In the data rows, the value 128 means zero.
Some points, each followed by its number:
[116 131 153 154 140 149 162 105  89 135 160 103 153  95  87] 0
[115 118 136 130 139 136 141 130 134 116 135 123 169 115 118] 1
[158 101 100 128 122 167 125 127 152 128 160 126 123 141 111] 2
[128  96 122 122 151 142 154 149 152 124 156 152 167 125 119] 3
[118 179 138 122 131 140 136  58  97 113  97  39 129  84  96] 4
[143  99  94 110 147 138 121 128 123 123  93 156  97 126 125] 5
[255 107  80  11 231 190 144  94 234 108 125 132 154 252 102] 6
[132 112 113 124 141 137 125 127 123 117 107 135 124 119 121] 7
[113 134 157 135 105 122 119 139 138  90 131 138 144 108 149] 8
[184 188 170 162  44  64 142 140 148 254 246  90  36 156 139] 9
[113 119 168 108 165  94 141 183 208 144 122 162 237 166 151] 10
[ 77 147 188 124 119 123 108 152 145 115 106 163 206 154 181] 11
[ 80 177 176 179  58 105 113 122  94 145 142  84 124  87 142] 12
[ 95 206 192 152  73  48 110 142 104 183 104 113  91 108 174] 13
[148 130 116 154  74 138 101 126 150 139 155 106 104 127 132] 14
[141 148 111 121  91  87 105 109 101 138 105 121  38 117 153] 15
[169 102 103 110 156 173 156  98 140 116 166 104 136 129  84] 16
[ 74 108 134 138 137 198 125 141  88  81 135 151 178 121 139] 17
[159 119 110  97 154 146 132 120 144 127 127 136 122 161 124] 18
[113  92 116 116 179 177 147 119 142  95 107 119 211 114  95] 19
[126  91 101 115 182 190 160  82 101  99 113 105 164  93  70] 20
[112 119 132 132 128 154 147 112 135 109 156 107 175 104 112] 21
[147 133 125 134  96 136 119 113 150 140 163 101 116 134 127] 22
[ 60 151 142 152 121  58  79 223 106 144  65 215 126 190 209] 23
[151 164 113 122 119  91 113 133 121 170 132 131  60 187 154] 24
[135 109  93 124 138 174 125  94 125  98 122  96 132 111  99] 25
[ 93 132 171 164  89 109 111 171 102 118 120 181 120 100 161] 26
[155 184 154 124 138 134 170  54 108 162 168  21 131 104  68] 27
[151 110  66  87 175 164 124 107 152  89 111 117 139 178 118] 28
[ 82 113 107 181 186 237 192  77   0 128 156  72 149  76  24] 29
[134 130 146 134 119 111 131 150 141 138 144 144 127 132 137] 30
[155  87  84  86 183 146 138 129 178 115 110 142 160 154 115] 31
[104 148 101 145 116 138 111 106  56 119  94 113  74 115 130] 32
[179 110  87  79 158 128 135 111 187 112 139 115 125 167 121] 33
[182 107  88 110 128 127 140 105 116 152 157 127  54 130 109] 34
[ 80 144 185 179  78 130 120 146  77 108 137 151 122  68 149] 35
[134 140 150 137 132 129 157 118 107 163 164 106 133 117 102] 36
[ 97 125 150 140 106  97 133 170 158 135 148 159 169 125 162] 37
[112 128 104 172  81 151 102 105  39 131 106 110  36  74 117] 38
[105  88  88 150 202 240 187  77  43 103 157  82 186  93  27] 39
[ 85 234 225 154 106 101 167  61  95 167 160   0 194  68  90] 40
[102 129 139 148 101  93 112 154  95 133 102 163  91 104 159] 41
[128 125 144 144 109 116 126 156 140 155 146 139 135 128 136] 42
[162 101 100  77 192 162 148 114 213  99 128 101 214 165  96] 43
[143 120 126 103 169 147 149 119 181 116 141 101 201 147 104] 44
[114 137 132 176  85 135 131 115  78 154 158  91  90  82 102] 45
[135 148 143 122 102  57 102 173 142 179 107 177  76 162 188] 46
[105 135 153 147 106 116 120 148 110 125 122 148 125 108 147] 47
[141 130 124 121 128 138 130 110 116 136 133 120 106 132 123] 48
[107 136  86 145 108  94  92 149  53 144  65 184  11 138 174] 49
[101 175 145 153  70  48  71 159  69 165  38 179  13 111 197] 50
[160 145 163 166  79  97 140 147  76 194 177 157  34 111 129] 51
[115  93 122 103 167 154 119 149 167  91  93 169 200 153 142] 52
[188 187 125  67 136  87 151  49 202 108 178   7 140 149  98] 53
[110  81  43 184  42 186  79  85   0  60 109 156   0  33 104] 54
[ 81 144 162 148 104 136 120 124 152  72 139  87 215  94 124] 55
[132 129 141 135 117 114 129 146 134 141 147 137 127 130 130] 56
[149  99 117 117 149 150 135 142 126 142 136 168 119 151 125] 57
[137  91 133 137 150 162 153 143 127 117 159 159 150 118 104] 58
[ 90 160 205 158  93  75 130 191 181 140 184 137 220 139 150] 59
[108 119  89 174  33 105  38 167  61 135  49 191   0 101 202] 60
[125 122 132 124 145 127 145 140 132 153 132 142 142 131 126] 61
[116 106 103  98 159 133 113 131 155  90  61 150 157 131 139] 62
[145  67  52  79 169 184 140  89 175  62 132 115 166 128 105] 63
[115 209 222 175  65  72 149 132  49 236 193 120  58 126 152] 64
[133  21 114  41 255 170 154 197 255  56  91 200 255 212 118] 65
New points follow, each followed by the numbers of its five nearest points above by angle, seen from the average point of the numbered points, nearest first.
[105 136 138 128 130 130 125 116 124 109 101 112 155 108 128] 55 4 1 19 62
[149  97  74  97 132 124 105 137 153 107  99 166  82 148 154] 5 7 18 62 33
[126 126 130 129 132 127 131 129 124 133 124 128 131 121 124] 61 7 62 10 19
[ 93 120 149 142 151 144 142 142 120 121 115 129 190 103 116] 1 19 55 17 21
[ 83 165 167 176  64 120 110 109  91  95 154  81 136  75 125] 12 35 45 40 55
[133 150 138 134 122 132 144  97 106 138 144  85 117 106 105] 27 4 40 36 45
[ 93  94  81 105 131 150  96 124 146  47  62 146 154 103 152] 62 7 52 63 5
[152 166 140  88 108  34 101 173 195 186  99 163  84 193 202] 46 24 30 23 56
[131 117 129 132 130 126 140 134 118 142 142 137 121 121 122] 51 61 57 56 34
[160 113  68 125 113 188 111  57 116 102 133  66  86 117  87] 25 48 16 34 54
[150 140 146 150 111 100 147 144  76 211 154 147  46 122 122] 51 64 9 24 15
[156 170  89 114  55  43  84 101  69 155  80 121   0 111 181] 15 50 49 60 24
[134  96  79 124 142 191 122  92 115  86 111  94 130 104  92] 25 20 63 39 16
[108 140 163 142 128 107 140 149 123 157 130 134 155 116 128] 59 37 42 13 56
[115 159 144 138 138 143 151  78  88 129 122  57 143  82  83] 4 27 40 0 29
[ 86 122  80 222  31 166  65  93   0 125  49 121   0   6 116] 38 54 32 60 45
[125 135 162 135 129 117 167 148 158 151 198 123 182 132 120] 59 10 3 56 37
[ 88 178 136 159  63  43  65 155  34 167   8 180   0  90 203] 50 41 49 60 15
[164  99 100 110 166 155 152 112 137 139 142 124 127 139  91] 16 6 18 31 33
[ 75 174 193 183  59  96 111 149 119 153 148  97 153  94 150] 12 13 35 47 59
[158 121 136  81 216 149 179 116 236 115 151  79 255 158  77] 44 43 19 1 65
[121 103 143 106 164 117 144 163 205 103 139 148 233 152 132] 10 65 52 44 3
[ 86 121 161 144 124  92 115 190 132 140  89 191 159 125 169] 23 37 26 47 11
[179 166  76 106 127  93 104 123 133 171 127 127  41 229 158] 24 46 15 34 48
[116 102 109 118 146 185 129 110 158  80 131  94 203 120 105] 19 21 63 44 1
[ 72  86 113 117 134 200 112 137 123  56 125 164 185 137 160] 17 52 19 62 65
[152 111 110 109 167 160 159 102 141 131 151  99 158 128  82] 16 44 43 20 39
[106 131 157 141 136 142 151 135  85 145 139 142 140 110 120] 0 35 29 36 64
[ 85 255 252 255   0   0 100 182   0 255 196 144   0 177 218] 64 13 51 9 12
[190 162 111 117 116 163 152  27  45 174 179  60   0 133  86] 48 34 27 45 38
[170  55  95 103 210 252 194  80 162  71 206  89 228 120  33] 16 20 19 63 39
[113 105 124 132 148 136 132 148 111 128 104 155 139 111 120] 7 62 52 5 17
[145 130 125 137 116 140 134 119 131 145 160 102 120 125 109] 22 27 36 9 14
[112 184 201 144  74  64 111 164 225 146 170 105 212 163 178] 59 37 10 30 42
[194 135  91 123  78  95  96 141 152 188 147 144   1 174 161] 24 15 34 46 9
[ 55 172 203 153 124 124 141 111 124 105 116  67 245  82 120] 55 40 1 21 59
[212 128  83 119  77  81  97 139 170 187 170 143   2 186 156] 24 34 9 46 15
[147 192 159 124 122 127 166  50 101 161 162  14 115  90  76] 27 40 4 36 53
[114  68  96 127 180 167 140 147 101 120  84 170 146 101 105] 7 5 19 20 58
[139 153 130 119 121 104 127 106 121 145 116 105  96 124 128] 15 24 48 13 50
[150 166 150 106  97  19  93 192 178 193  91 187  69 186 206] 46 24 30 23 50
[180 156  96  85 141 118 138  63 151 135 118  56  90 132  95] 53 48 27 33 4
[178 104  82  74 165 137 138 107 192 109 140 114 140 167 115] 33 6 18 31 43
[150  79  67  90 160 171 132 106 169  74 123 126 150 132 112] 63 28 31 43 33
[110 121  79 121 134 121  85 146  97 107  54 170  79 153 164] 49 60 5 50 23
[135 113 139 132 135 127 162 142 149 147 185 132 160 128 113] 3 58 61 59 36
[110 255 255 192  38   9 164  80  71 244 227  33  90 113 143] 64 12 9 13 40
[147 172 156 128 129 129 150  82 125 155 158  52 140 119  90] 27 40 36 53 4
[106 116 129 128 134 166 130 128 116 109 144 134 153 131 131] 17 19 21 1 58
[102 175 199 147 115  55 131 174 157 181 131 136 176 141 159] 59 37 42 30 56
[164  97  96 103 141 120 139 159 175 150 160 171 112 165 137] 57 18 33 31 6
[137 131 119 152 107 151 139 105  88 154 155  93  90  94  91] 45 38 29 27 36
